In the data rows, 128 means zero.
Here are some points:
76 133 145 107 158 140 103 125 107 92 219 104 157 108 159 95 157 155 184 153 107 16 113 166 140 59 80 128 80
171 58 98 145 111 148 152 103 121 124 102 106 113 116 134 71 114 126 129 106 144 113 112 161 97 117 99 145 91
129 143 143 105 142 138 118 153 146 167 110 130 122 106 137 180 166 111 90 86 114 201 173 102 145 163 130 123 176
103 85 121 139 130 192 192 161 162 143 120 166 202 74 135 114 109 138 106 77 178 106 228 113 106 98 99 151 57
88 133 163 131 138 145 156 163 155 147 144 180 180 115 117 155 100 153 132 141 147 123 205 90 130 128 135 127 95
55 173 130 69 144 155 98 129 107 133 210 26 157 98 180 155 164 103 82 79 65 125 168 139 182 78 157 124 158
138 155 96 150 126 96 106 117 94 87 191 95 93 152 148 105 138 101 103 178 119 93 68 163 140 97 103 155 130
115 209 117 129 99 102 91 104 95 81 129 68 75 132 180 168 172 106 97 76 67 156 72 153 155 155 141 95 199
156 122 110 140 98 107 132 105 118 128 66 146 93 153 112 127 109 127 106 125 142 162 92 136 120 176 137 131 146
152 67 133 181 105 152 208 147 165 138 58 210 166 129 113 117 80 150 149 107 182 145 195 101 86 166 108 141 70
103 100 130 135 127 173 131 125 131 107 157 131 155 89 145 99 128 154 119 122 162 91 150 157 118 85 103 158 82
141 113 111 128 109 139 152 110 117 137 103 100 135 144 131 126 125 108 118 113 104 166 133 130 131 147 156 130 145
46 195 165 100 133 132 149 174 139 158 166 134 188 129 123 198 120 119 102 121 98 152 228 79 164 132 180 119 136
69 182 146 85 134 119 94 121 94 121 185 74 142 152 142 153 145 112 107 146 72 139 119 131 176 111 176 119 179
99 140 147 115 133 139 150 149 145 157 128 145 159 123 127 154 123 124 120 118 128 145 182 97 142 133 138 129 119
86 211 140 119 126 109 117 139 118 146 117 132 146 146 123 195 153 121 110 114 113 178 153 104 170 167 167 138 162
108 148 156 139 145 99 125 129 110 126 115 210 145 163 76 120 121 165 176 206 163 64 102 127 142 136 118 147 60
67 129 177 159 127 116 111 157 154 101 162 200 161 130 126 152 93 184 148 154 190 143 156 130 116 125 112 133 98
100 144 122 133 136 97 89 114 92 109 175 121 123 174 131 114 136 132 128 180 145 129 83 152 147 116 116 156 143
117 153 157 96 128 172 189 147 165 155 151 89 196 97 110 150 103 97 98 133 81 134 184 70 118 116 216 86 182
105 196 141 136 108 74 111 107 89 101 90 164 114 183 102 159 123 149 148 171 124 137 74 137 161 174 151 129 137
117 178 138 112 132 139 121 138 127 116 180 96 118 121 165 164 162 106 99 119 79 128 137 117 152 106 134 113 180
161 87 89 136 118 132 143 91 141 137 47 92 112 120 138 115 114 86 99 64 151 203 124 130 119 151 135 122 131
112 100 139 143 134 146 188 159 157 166 89 213 180 129 97 129 93 150 154 139 187 130 208 95 113 144 117 138 58
137 176 117 139 86 78 110 103 99 121 19 146 84 151 119 179 137 125 66 71 136 238 79 130 147 222 175 120 185
168 110 137 110 159 187 130 164 160 157 154 100 132 82 148 157 153 120 105 110 110 155 183 83 115 102 143 115 191
111 100 137 155 132 127 173 139 132 117 96 204 170 140 99 100 97 170 185 148 182 93 151 121 111 130 88 145 55
103 179 130 107 121 128 98 117 115 101 175 47 92 123 188 158 179 100 110 89 52 122 102 149 156 109 122 94 176
142 82 136 140 130 196 153 140 157 132 166 113 149 65 149 91 116 140 109 114 137 84 186 140 103 75 122 147 89
122 92 136 122 158 137 137 144 143 160 133 161 153 107 106 104 129 138 166 148 156 85 155 116 123 106 99 133 68
137 98 135 99 172 159 121 155 155 168 176 126 140 93 128 118 159 122 165 140 119 84 169 114 124 90 91 127 105
113 158 143 87 159 159 111 162 153 131 229 57 117 87 201 155 198 91 132 89 40 98 162 129 144 76 98 92 166
155 150 123 124 114 100 104 128 125 117 84 137 77 123 122 147 145 123 99 95 116 164 81 147 121 167 125 114 161
176 49 121 128 137 151 140 142 164 195 55 163 127 105 89 119 98 136 117 110 180 178 172 96 95 160 131 137 130
162 96 129 151 116 73 100 99 95 144 27 227 97 145 17 90 84 166 134 185 213 114 33 139 114 180 136 157 63
144 106 140 156 116 119 141 144 139 126 120 175 136 144 115 126 93 152 142 151 160 133 138 122 104 151 127 142 112
155 127 152 138 194 188 107 185 181 122 226 125 152 73 141 131 119 151 163 193 121 88 186 90 122 46 124 129 93
169 72 121 102 158 179 138 158 169 164 164 71 114 68 163 131 152 96 123 86 103 148 183 108 97 96 106 107 163
125 212 146 130 104 82 95 126 103 103 92 156 88 151 121 169 160 130 95 113 109 150 55 139 156 181 151 127 152
124 148 153 114 160 129 103 150 135 136 189 145 124 125 126 127 183 120 158 160 94 54 120 125 147 103 104 132 110
186 109 107 159 88 94 174 122 108 151 72 136 126 193 103 125 106 110 145 138 116 168 100 113 108 194 149 124 176
166 69 89 107 111 158 137 111 151 143 95 33 83 80 176 121 140 74 81 14 100 199 138 133 95 133 112 95 182
115 183 146 113 126 140 127 141 138 143 142 131 126 131 146 196 158 116 90 115 104 181 159 85 156 144 156 118 193
111 192 130 153 115 54 94 124 103 93 138 192 113 202 108 140 112 153 133 202 158 120 54 140 151 160 135 148 129
129 142 144 113 152 139 103 149 136 133 175 129 114 108 134 130 179 113 145 138 91 81 126 121 132 118 108 118 127
168 60 118 166 107 144 211 147 176 176 15 224 162 125 84 119 67 132 134 109 203 178 201 82 85 181 119 143 63
142 91 123 131 122 156 150 123 133 125 134 120 134 109 137 104 116 130 122 114 131 107 152 138 115 103 115 141 107
150 121 124 140 127 107 115 130 128 137 89 176 110 141 85 124 105 152 120 155 161 142 106 119 120 161 142 147 136
128 115 137 149 120 102 116 93 89 92 94 149 119 173 117 112 123 156 182 157 137 128 75 157 136 145 116 131 111
112 140 124 123 119 97 91 81 75 82 133 101 105 169 141 114 142 143 158 149 102 112 57 173 149 124 126 128 130
103 109 148 129 152 154 144 150 140 136 161 166 172 110 123 115 119 155 159 150 152 82 175 122 126 94 102 138 68
67 191 138 80 149 102 41 89 60 84 202 16 119 135 162 137 175 144 147 127 60 115 69 189 187 91 171 115 181
183 89 108 140 130 139 125 145 135 136 131 136 120 123 102 98 91 144 124 153 146 122 125 124 101 134 155 154 146
141 170 113 130 96 94 95 99 100 80 112 88 64 134 160 132 147 119 106 91 89 130 47 162 127 153 123 90 162
143 127 143 121 117 164 167 148 161 169 106 136 152 118 125 170 114 115 96 107 121 178 189 66 121 149 175 111 183
108 131 100 108 132 158 158 159 157 178 98 86 172 94 136 142 114 72 71 40 141 192 216 96 143 123 158 133 129
106 120 131 111 150 136 126 134 131 141 143 115 142 105 136 120 144 127 145 116 128 98 149 133 134 99 106 122 103
140 92 126 113 132 175 156 144 156 171 129 110 141 83 139 131 126 110 104 93 127 149 197 98 119 111 131 125 131
71 169 132 90 151 124 65 102 78 78 218 27 124 114 185 112 180 138 153 111 70 66 82 192 164 60 121 118 148
149 78 97 120 126 147 139 110 139 141 93 88 113 99 144 105 129 103 117 73 136 158 137 140 109 121 111 118 127
158 155 118 129 144 136 126 146 139 107 184 82 110 117 166 149 158 101 108 129 88 124 120 128 133 93 126 117 172
125 99 115 119 122 169 162 132 139 141 124 107 153 102 143 118 124 115 106 91 135 129 174 123 121 110 126 138 103
99 138 137 151 132 55 95 131 101 116 155 169 129 215 113 136 114 139 168 181 166 161 69 135 137 157 109 130 152
133 158 136 159 112 69 119 91 94 92 61 180 110 195 88 132 105 160 179 177 142 141 61 139 138 179 143 124 120
171 65 104 122 132 110 110 105 137 116 121 125 77 111 103 48 102 131 172 164 141 43 39 161 76 99 80 94 67
132 160 124 121 112 109 112 119 121 114 122 104 87 137 143 146 148 112 107 104 92 143 87 141 142 139 128 111 158
81 187 141 117 134 120 144 162 138 169 106 160 171 140 108 188 132 118 114 115 137 177 196 84 160 158 160 134 131
166 105 115 154 91 107 157 121 128 142 60 164 117 172 103 133 90 128 118 123 144 174 116 108 106 191 151 132 160
173 127 96 124 106 113 128 119 130 105 108 81 72 125 155 134 138 92 77 81 100 171 86 147 105 146 136 109 196
101 164 134 111 115 134 130 125 120 136 134 102 134 141 145 168 132 104 96 110 90 167 151 111 156 137 162 117 164
158 142 101 130 100 100 117 104 121 96 111 81 55 131 154 132 137 98 88 88 95 154 58 156 112 150 128 100 176
134 128 149 132 170 142 102 163 143 151 152 197 147 124 81 120 113 170 163 204 167 86 148 97 131 115 138 163 93
105 192 155 123 139 128 110 145 136 118 177 136 137 148 136 175 141 137 116 168 124 140 127 90 152 106 151 116 176
103 141 164 154 117 93 133 140 126 118 111 219 150 170 95 145 94 175 162 193 166 126 133 119 130 159 124 139 92
166 62 118 127 136 134 141 134 153 190 50 178 129 109 76 116 103 133 118 114 191 177 160 102 98 168 116 137 112
74 141 178 140 143 132 140 162 148 128 158 214 185 135 108 147 107 176 166 187 162 83 181 108 134 119 116 135 59
178 93 108 153 88 106 148 110 129 154 5 178 95 160 87 129 85 130 91 111 173 210 109 115 102 213 150 141 152
158 137 117 143 100 83 102 106 104 131 18 196 81 147 68 142 107 145 79 130 177 192 61 139 122 217 153 146 142
188 92 116 179 100 84 138 75 104 99 14 187 92 197 94 105 95 150 196 168 165 171 56 150 101 190 112 124 102
102 88 115 132 136 159 161 141 134 129 115 154 178 111 133 97 124 144 150 102 180 102 170 137 114 97 90 150 69
100 164 150 131 146 91 96 118 95 68 193 158 123 160 127 90 133 172 203 220 117 2 42 177 142 83 91 135 57
106 128 127 131 126 115 106 115 95 116 158 118 129 157 130 112 136 139 128 160 135 129 98 154 138 117 128 152 139
167 79 116 164 101 131 150 122 124 120 103 149 120 140 126 96 100 144 131 133 152 123 127 141 103 144 112 153 100
160 97 108 146 99 85 126 94 115 143 0 173 93 135 74 128 105 131 96 95 188 210 79 126 105 203 157 135 129
106 189 125 128 114 83 80 80 78 84 127 75 94 167 138 140 145 131 141 134 90 140 55 163 163 146 154 109 169
132 180 125 117 119 108 98 122 122 74 178 88 67 123 169 123 162 106 134 119 59 59 50 156 130 113 112 71 133
85 138 151 114 160 141 114 142 120 107 218 121 151 108 150 106 148 149 171 171 104 26 131 156 142 56 83 133 70
111 152 136 95 124 175 167 138 155 160 141 79 164 108 134 162 123 89 80 105 85 158 190 80 138 119 194 109 187
158 52 95 147 140 139 154 109 144 128 65 143 145 113 117 69 106 131 155 96 198 123 125 132 100 116 86 137 71
92 98 116 133 125 191 142 131 135 107 159 127 169 73 152 94 130 159 101 97 169 83 172 156 120 69 108 168 79
195 90 131 152 105 230 182 142 173 138 137 94 134 41 137 92 101 135 77 105 116 92 201 122 84 82 165 152 121
109 173 169 108 138 161 138 149 165 147 155 142 164 127 126 186 121 129 115 148 119 152 160 65 136 116 172 93 203
173 131 133 135 103 171 196 136 155 148 122 101 157 115 112 121 108 110 120 125 96 113 148 96 102 131 178 108 175
54 128 153 106 176 155 150 172 136 137 203 147 210 99 131 109 140 159 171 144 155 34 204 121 142 56 84 144 49
135 119 133 130 142 134 122 134 126 118 182 117 128 109 143 107 129 134 140 157 116 76 127 139 126 87 104 135 101
44 155 163 110 158 139 132 158 124 124 200 146 191 112 137 137 137 159 161 144 129 59 186 127 150 75 110 141 74
125 115 150 122 157 120 115 139 130 158 128 171 142 121 97 129 150 135 152 149 145 106 132 116 136 127 120 144 89
140 90 137 138 131 146 173 157 164 187 65 202 166 124 89 146 93 139 127 125 181 170 207 73 112 162 132 140 86
114 142 139 124 140 121 129 140 138 166 98 166 148 130 101 155 137 132 123 126 153 157 155 102 149 155 141 144 116
197 72 112 134 117 206 171 136 152 149 134 76 120 69 137 94 113 117 93 108 105 109 184 119 87 93 155 149 145
151 145 115 133 96 95 109 105 112 120 51 127 75 138 119 146 128 117 84 83 132 189 71 144 118 188 143 113 160
122 133 113 91 126 194 146 122 133 152 164 39 146 84 163 132 144 78 62 83 78 138 173 115 145 88 170 126 172
74 184 145 103 129 91 90 114 86 116 176 101 127 186 129 156 140 122 126 172 89 152 94 133 174 126 164 115 182
140 117 142 141 106 164 180 147 164 159 110 133 162 112 124 146 94 119 112 112 125 150 188 86 104 141 160 113 144
Then 40 other points, each followed by its number:
160 98 133 145 150 153 101 164 161 126 171 147 137 103 107 104 88 156 159 184 147 107 157 116 103 96 141 152 95 0
129 134 143 103 169 154 112 158 146 140 204 112 128 100 150 122 168 116 166 146 84 63 144 126 128 79 94 117 105 1
125 133 125 111 117 146 140 122 132 139 136 98 128 130 146 141 132 103 99 105 101 149 146 119 137 127 144 125 148 2
106 129 146 92 171 157 128 162 155 165 187 109 154 88 152 141 178 110 143 113 93 105 193 113 143 96 98 121 128 3
46 171 145 89 165 142 109 142 106 118 221 69 174 101 165 137 166 127 132 105 93 78 165 144 166 63 127 120 118 4
134 108 103 120 122 135 104 83 96 99 132 65 105 127 158 91 145 127 137 104 111 113 75 180 133 102 109 127 126 5
107 153 139 138 137 86 92 87 79 61 153 139 118 162 122 85 138 174 205 192 129 27 30 184 137 102 88 123 85 6
121 96 111 104 151 146 140 139 155 168 115 92 143 76 143 134 146 98 108 63 141 172 199 105 125 115 124 127 136 7
161 77 123 162 112 128 158 125 129 131 87 177 129 140 110 102 92 147 151 141 166 124 135 132 100 148 113 147 86 8
137 202 116 137 134 105 111 143 123 83 186 92 96 137 172 162 167 99 100 137 81 115 91 135 149 108 130 116 172 9
129 135 118 112 132 135 116 122 124 99 187 70 93 111 172 117 152 105 128 118 74 87 105 158 128 87 98 110 137 10
121 134 117 117 123 119 120 111 122 127 117 90 107 124 146 133 146 118 121 95 114 141 120 137 137 130 121 111 140 11
158 132 122 107 128 219 163 126 148 140 172 60 140 61 140 105 135 108 64 134 100 96 167 107 119 63 176 134 172 12
165 114 123 123 162 162 132 159 156 133 190 89 122 85 154 126 143 113 126 142 101 104 155 112 112 79 120 123 138 13
117 195 152 121 147 139 110 161 140 138 162 130 128 122 150 202 175 125 102 122 97 162 156 99 158 129 141 121 200 14
165 93 120 169 101 87 150 105 115 119 44 199 108 178 81 103 81 159 149 168 180 137 80 146 103 188 119 142 94 15
93 158 154 138 140 108 150 151 123 136 112 199 175 154 90 139 112 159 172 173 167 99 160 108 145 139 126 144 74 16
154 114 103 126 105 135 137 98 115 134 84 76 113 151 140 133 120 90 104 91 99 189 117 133 136 158 151 129 158 17
155 51 129 133 147 153 156 144 156 176 98 184 147 101 86 85 92 152 158 152 191 103 164 107 93 125 107 150 58 18
69 156 161 117 125 132 162 165 138 147 136 143 185 127 115 172 102 122 110 119 113 155 217 85 145 140 174 117 124 19
24 130 140 87 165 192 140 168 136 129 222 105 216 59 160 116 146 144 115 93 148 49 223 133 145 42 107 146 73 20
54 210 158 112 143 113 137 162 126 151 150 149 178 142 114 182 138 130 134 143 122 133 194 94 173 132 155 135 123 21
115 157 163 98 169 147 110 179 153 170 165 130 136 102 148 178 207 109 124 103 83 150 184 105 160 139 116 132 165 22
145 187 118 132 131 124 125 135 124 98 177 84 99 133 169 167 166 97 88 121 89 135 103 120 144 107 133 112 193 23
126 148 139 154 149 109 93 153 143 108 174 175 134 143 115 125 95 160 148 201 161 107 127 120 126 114 129 145 96 24
95 180 148 105 129 137 137 154 141 165 121 135 149 130 127 194 148 108 97 96 114 186 201 87 163 152 159 125 153 25
138 119 138 110 179 135 107 155 148 136 204 139 128 113 112 83 156 129 194 198 112 11 106 126 126 70 87 124 66 26
137 59 144 127 147 177 166 158 172 169 135 170 177 79 115 103 96 149 146 132 173 97 211 102 96 103 100 138 60 27
136 153 135 132 134 99 90 123 118 107 144 155 86 135 104 100 140 134 158 176 117 38 52 144 128 121 113 115 86 28
40 175 148 80 146 167 120 154 128 134 217 71 181 94 160 160 148 120 85 112 90 111 200 117 172 75 164 124 142 29
45 229 158 90 126 120 114 147 117 139 183 89 156 138 149 196 156 106 96 111 61 160 189 106 193 130 181 111 171 30
82 162 194 143 155 151 96 173 185 111 197 191 169 100 135 171 93 180 141 175 172 136 174 95 124 92 131 113 109 31
180 111 89 164 75 77 135 81 107 132 0 171 77 157 74 131 89 131 87 89 195 244 66 122 111 232 167 133 148 32
124 161 142 93 161 147 108 162 153 127 222 67 105 90 194 152 197 92 147 93 40 88 141 135 135 86 87 86 161 33
115 115 145 173 108 69 116 119 90 100 102 191 118 202 113 122 109 161 192 173 151 149 86 147 124 171 111 136 111 34
161 115 121 126 106 114 120 124 137 165 20 159 95 131 102 178 130 120 62 72 158 249 133 110 125 211 149 133 187 35
149 123 120 163 112 65 108 112 103 96 89 196 94 179 76 89 85 168 157 210 171 78 42 164 116 158 121 152 71 36
134 140 138 108 167 150 116 165 154 140 197 110 132 101 147 138 167 115 147 142 95 90 150 114 132 92 106 121 135 37
182 91 87 150 87 104 135 72 114 121 22 110 71 153 122 116 105 102 104 81 137 203 72 150 106 186 133 118 154 38
119 113 138 112 158 140 126 137 139 146 163 138 138 111 122 99 148 133 169 153 127 64 133 127 124 92 92 123 81 39
Which of these numbered points is nearest to each point below, ignoring the 2 directions in which the first points spread most? Its number follows each.
138 140 147 130 135 142 122 151 147 142 139 165 141 127 116 153 110 151 125 152 148 134 152 97 124 133 148 129 148 > 37
156 92 116 141 110 86 99 96 105 116 97 161 73 126 81 66 99 140 148 157 158 67 36 145 90 137 108 110 72 > 28
108 224 141 146 94 46 98 87 70 77 82 157 91 207 102 159 126 155 149 181 113 132 29 153 165 192 162 123 146 > 16
129 164 154 111 138 123 108 153 136 154 96 153 117 119 127 190 182 122 90 90 107 196 151 114 158 179 140 139 177 > 22
178 42 87 146 128 138 133 76 119 97 67 111 110 117 139 50 120 134 164 93 180 118 67 174 93 113 71 132 83 > 5
164 156 88 139 106 97 130 112 112 92 134 87 74 150 155 136 147 88 75 112 100 148 69 144 125 140 134 120 190 > 23
139 134 130 157 120 82 107 119 109 89 149 172 102 160 104 88 99 159 163 212 146 58 54 164 118 123 106 151 70 > 36
47 156 159 114 140 172 123 141 165 109 177 131 182 78 119 144 103 160 75 141 171 121 171 118 132 80 172 128 143 > 29
139 163 117 136 119 89 110 124 116 86 160 126 90 151 136 116 131 121 129 163 104 82 57 155 131 118 119 125 115 > 15
105 163 118 101 128 112 80 92 94 106 139 43 111 144 150 139 146 113 119 99 83 171 96 152 163 133 173 110 168 > 32
173 60 133 125 170 203 141 166 174 159 185 104 147 59 137 101 113 132 146 144 124 90 196 112 89 65 122 133 96 > 13
128 190 145 146 118 64 84 104 86 98 98 218 92 180 45 99 116 168 157 230 155 35 0 151 154 150 143 161 45 > 36
142 187 103 139 136 111 111 131 113 91 203 99 109 144 154 141 153 97 103 175 115 108 85 128 148 88 120 138 153 > 9
122 136 144 161 133 87 97 144 133 108 144 199 132 167 96 122 85 169 150 189 175 118 108 132 120 148 129 150 97 > 24
162 124 100 99 114 204 182 117 136 157 141 42 142 84 145 111 134 83 62 99 79 120 165 106 131 96 181 132 177 > 12
132 158 121 123 121 103 127 117 106 130 149 112 121 185 124 135 134 112 125 164 108 148 89 122 143 139 150 128 189 > 37
70 165 159 88 165 164 121 161 144 140 232 96 162 87 174 157 171 114 131 118 78 85 198 108 166 68 115 115 123 > 3
67 122 145 106 149 191 133 150 146 127 206 108 180 72 162 122 132 143 111 111 129 72 201 133 137 55 121 138 86 > 20
196 68 123 114 166 209 145 173 171 158 171 86 139 50 140 115 127 130 132 130 109 119 194 94 90 75 139 129 154 > 13
154 62 139 120 157 173 150 165 171 188 124 168 156 84 101 118 112 142 148 141 170 124 202 90 105 118 112 147 90 > 37
135 78 109 139 140 145 172 139 155 157 72 158 165 105 115 106 107 117 131 89 192 154 180 103 110 123 114 138 82 > 11
107 84 167 101 213 166 114 164 160 188 213 174 180 107 91 104 176 135 208 211 132 18 183 99 150 68 77 157 55 > 26
128 149 135 118 122 109 114 125 126 139 93 148 114 131 111 152 144 126 113 121 130 160 111 124 146 162 131 131 141 > 3
161 113 128 143 112 124 148 141 136 132 117 145 132 152 110 126 103 140 126 138 144 138 125 111 103 151 152 132 172 > 23
84 226 157 127 139 94 99 134 101 108 154 151 134 161 122 174 164 143 140 160 108 100 94 133 174 147 140 135 128 > 16
122 180 134 133 107 99 117 118 114 112 117 139 103 169 131 158 126 130 107 145 108 148 96 125 151 158 144 133 165 > 9
134 163 119 129 97 104 124 113 121 130 74 126 93 151 129 171 141 117 82 96 118 195 108 122 143 178 154 117 182 > 2
65 146 162 109 177 138 140 167 137 147 190 154 198 113 124 132 145 150 175 155 141 51 190 116 149 82 101 133 65 > 16
144 113 149 118 174 199 129 169 168 137 221 100 141 63 158 125 143 127 141 148 92 84 194 104 120 42 116 127 116 > 13
137 111 132 115 165 140 115 145 144 120 216 102 120 96 147 86 143 121 180 174 93 30 114 143 117 61 82 112 82 > 26
147 30 89 140 139 187 168 115 144 122 96 136 168 81 145 53 125 139 155 71 203 86 139 150 96 83 56 152 43 > 5
131 179 136 95 143 139 114 158 153 105 201 47 91 99 213 172 204 84 110 60 29 130 133 139 130 103 102 73 196 > 33
65 160 185 104 133 129 159 168 157 153 158 133 198 130 104 188 90 115 125 143 96 162 199 69 138 137 201 81 170 > 19
120 152 114 108 117 139 122 107 102 128 152 65 121 145 150 131 142 99 90 125 82 134 116 135 151 110 152 130 176 > 2
138 164 119 111 120 126 104 129 139 99 163 66 66 94 200 152 179 90 109 60 53 127 100 145 119 128 107 63 187 > 33
95 191 148 95 150 150 108 154 140 133 192 75 122 102 186 187 213 94 110 84 56 139 162 120 168 115 129 104 188 > 22
146 136 127 119 118 119 118 134 135 152 66 129 99 112 130 180 154 111 70 57 122 228 143 122 131 183 136 119 190 > 35
175 70 93 152 109 103 126 70 113 101 42 117 90 133 117 68 110 135 149 110 169 139 50 165 101 148 103 123 107 > 5
60 173 170 95 139 110 132 152 117 147 165 110 173 162 110 173 110 116 121 154 83 161 170 93 155 133 200 97 172 > 19
101 155 141 127 113 127 170 153 145 165 102 158 167 144 108 175 98 111 105 110 124 184 210 80 145 164 171 120 132 > 19
117 102 153 124 148 198 135 156 171 134 197 125 169 62 151 117 118 147 120 134 138 81 206 116 110 62 119 138 87 > 27
127 104 129 153 113 127 147 124 120 119 99 155 140 149 122 115 108 139 155 133 150 130 136 135 119 136 114 138 99 > 8
84 130 159 152 131 119 186 167 137 126 113 220 197 143 93 132 93 158 170 150 174 101 202 97 119 134 112 141 62 > 16
145 121 116 146 114 95 116 103 104 102 99 162 98 157 100 93 108 147 157 171 146 81 48 158 113 142 109 129 86 > 28
63 183 148 89 172 138 108 153 119 122 221 80 167 104 163 144 171 127 152 127 89 64 160 140 164 62 113 119 118 > 4
117 111 139 126 152 127 140 135 131 139 126 165 158 121 102 102 123 147 170 155 160 84 142 123 122 109 100 136 65 > 39
160 80 129 187 109 92 149 115 121 117 57 225 126 174 88 99 80 168 177 176 188 120 99 139 98 176 99 151 67 > 15
66 171 173 138 124 91 126 143 116 110 145 197 158 172 108 161 112 167 167 182 133 113 145 115 145 143 133 124 107 > 16
177 82 81 148 91 102 121 77 114 115 24 89 61 123 133 111 113 108 94 58 141 202 65 148 101 175 126 103 160 > 38
166 115 115 163 87 82 150 102 102 121 53 171 101 197 103 127 97 135 144 148 143 181 80 133 114 196 137 133 141 > 8
78 137 148 91 177 152 119 156 135 131 235 102 166 90 161 112 161 134 171 146 93 36 166 136 145 49 86 121 83 > 39
120 113 136 141 131 104 95 83 77 79 118 141 120 166 129 91 140 179 207 165 146 85 49 179 135 115 91 133 102 > 6
173 34 132 116 159 191 151 160 177 188 127 136 152 68 115 105 106 133 141 117 151 126 208 94 85 101 114 139 108 > 13
146 155 136 124 133 143 119 153 139 144 113 147 125 123 123 172 143 136 89 113 132 180 151 91 132 153 152 132 208 > 14
146 135 117 125 138 101 107 120 131 94 166 123 89 131 119 77 128 129 174 181 109 26 43 156 107 93 99 105 81 > 28
102 122 164 148 112 116 162 153 148 133 117 195 167 145 113 153 88 151 155 139 148 152 176 102 117 156 144 120 109 > 19
163 113 128 116 122 158 147 152 151 179 67 149 127 121 114 184 129 121 77 80 143 226 180 73 124 178 165 125 217 > 35
132 111 95 109 131 150 131 125 150 159 104 42 132 85 162 139 140 76 72 20 125 211 181 118 132 119 152 121 154 > 7
111 220 146 123 118 96 101 138 118 116 113 145 102 155 131 198 172 124 84 117 96 171 105 120 176 176 152 130 183 > 14
90 231 161 128 118 86 109 131 110 129 120 173 121 176 116 192 154 141 118 162 109 140 109 118 187 165 162 131 146 > 21
52 167 153 72 153 175 128 143 147 133 194 87 192 88 118 148 119 130 75 147 121 117 168 106 149 77 204 111 167 > 29
84 148 147 120 151 117 90 109 86 67 220 118 127 135 150 80 151 165 196 198 100 0 58 194 143 53 72 129 63 > 6
107 187 152 140 103 66 113 105 86 102 91 166 111 212 102 164 113 149 156 184 113 151 77 132 155 179 156 121 139 > 16
109 66 125 126 147 183 192 164 167 159 125 162 197 81 130 97 110 142 139 90 187 92 215 109 105 96 87 151 39 > 11
102 99 135 100 174 160 117 143 140 133 216 78 147 78 164 90 162 123 168 118 105 36 157 143 126 46 68 113 82 > 39
149 91 113 115 137 127 113 114 139 124 132 97 88 91 145 100 145 107 138 98 113 111 111 140 97 113 97 96 125 > 10
131 150 138 115 140 120 109 127 127 123 144 125 99 118 131 131 165 116 139 128 99 94 102 132 128 125 107 115 130 > 1
47 166 156 114 131 122 160 178 125 142 163 149 195 125 117 161 111 133 120 125 121 118 221 96 148 116 154 129 105 > 19
158 92 155 138 170 189 112 178 178 142 184 149 154 76 118 117 102 165 162 178 144 96 194 103 97 78 138 142 93 > 0
80 188 153 82 164 161 109 165 141 118 255 39 131 92 211 162 213 89 144 92 18 69 169 134 164 56 95 91 159 > 33
144 56 159 117 172 130 102 136 126 193 91 216 167 103 43 126 150 143 145 165 178 144 160 100 128 149 128 183 83 > 3
123 172 121 116 113 110 96 113 111 77 172 50 70 114 186 129 170 98 126 94 57 89 66 165 128 109 102 82 159 > 10
103 205 139 106 137 116 94 128 120 73 215 71 90 127 191 138 190 109 142 120 35 47 76 159 153 92 104 82 150 > 1
161 115 127 111 172 160 117 161 156 131 196 98 123 95 147 115 149 110 158 151 103 86 144 116 117 79 108 120 118 > 13
76 123 115 89 143 166 112 123 110 120 169 69 168 95 166 109 152 121 116 75 122 111 146 155 151 78 127 137 117 > 20
158 84 141 144 145 149 121 163 158 147 130 180 140 111 87 105 84 171 154 172 167 118 158 105 92 123 139 153 101 > 0
127 207 122 138 115 89 102 133 111 89 136 126 95 161 144 170 155 115 86 133 110 151 77 129 157 151 148 127 188 > 9
158 131 129 130 123 171 144 134 139 137 153 105 131 105 131 127 127 123 105 150 121 117 143 103 116 102 157 131 171 > 13
137 161 147 109 163 177 125 165 154 131 195 94 135 89 174 174 171 108 113 122 85 138 174 94 142 81 129 111 185 > 23
115 93 126 89 168 171 132 157 169 185 165 76 152 60 170 146 166 86 120 57 107 152 221 104 126 93 101 113 141 > 7
120 163 165 127 143 144 114 163 156 143 158 171 150 129 125 172 123 155 126 159 145 143 162 83 136 128 153 121 161 > 14
124 144 138 156 155 118 90 153 145 93 209 151 130 121 133 121 102 153 143 202 148 87 127 138 125 79 110 151 68 > 24
70 147 200 140 128 151 142 167 203 115 162 170 186 95 117 176 82 161 128 137 165 152 178 92 105 114 164 82 147 > 31
93 124 169 162 121 126 122 148 164 106 149 175 152 124 124 142 94 167 137 136 180 148 151 122 104 131 126 125 125 > 31
24 197 147 60 162 173 114 173 135 155 246 39 186 75 190 181 181 93 88 65 49 119 241 110 191 62 145 112 160 > 25
107 149 156 112 141 150 138 159 154 170 143 158 153 111 126 170 141 131 123 127 124 147 200 87 146 129 140 127 129 > 14
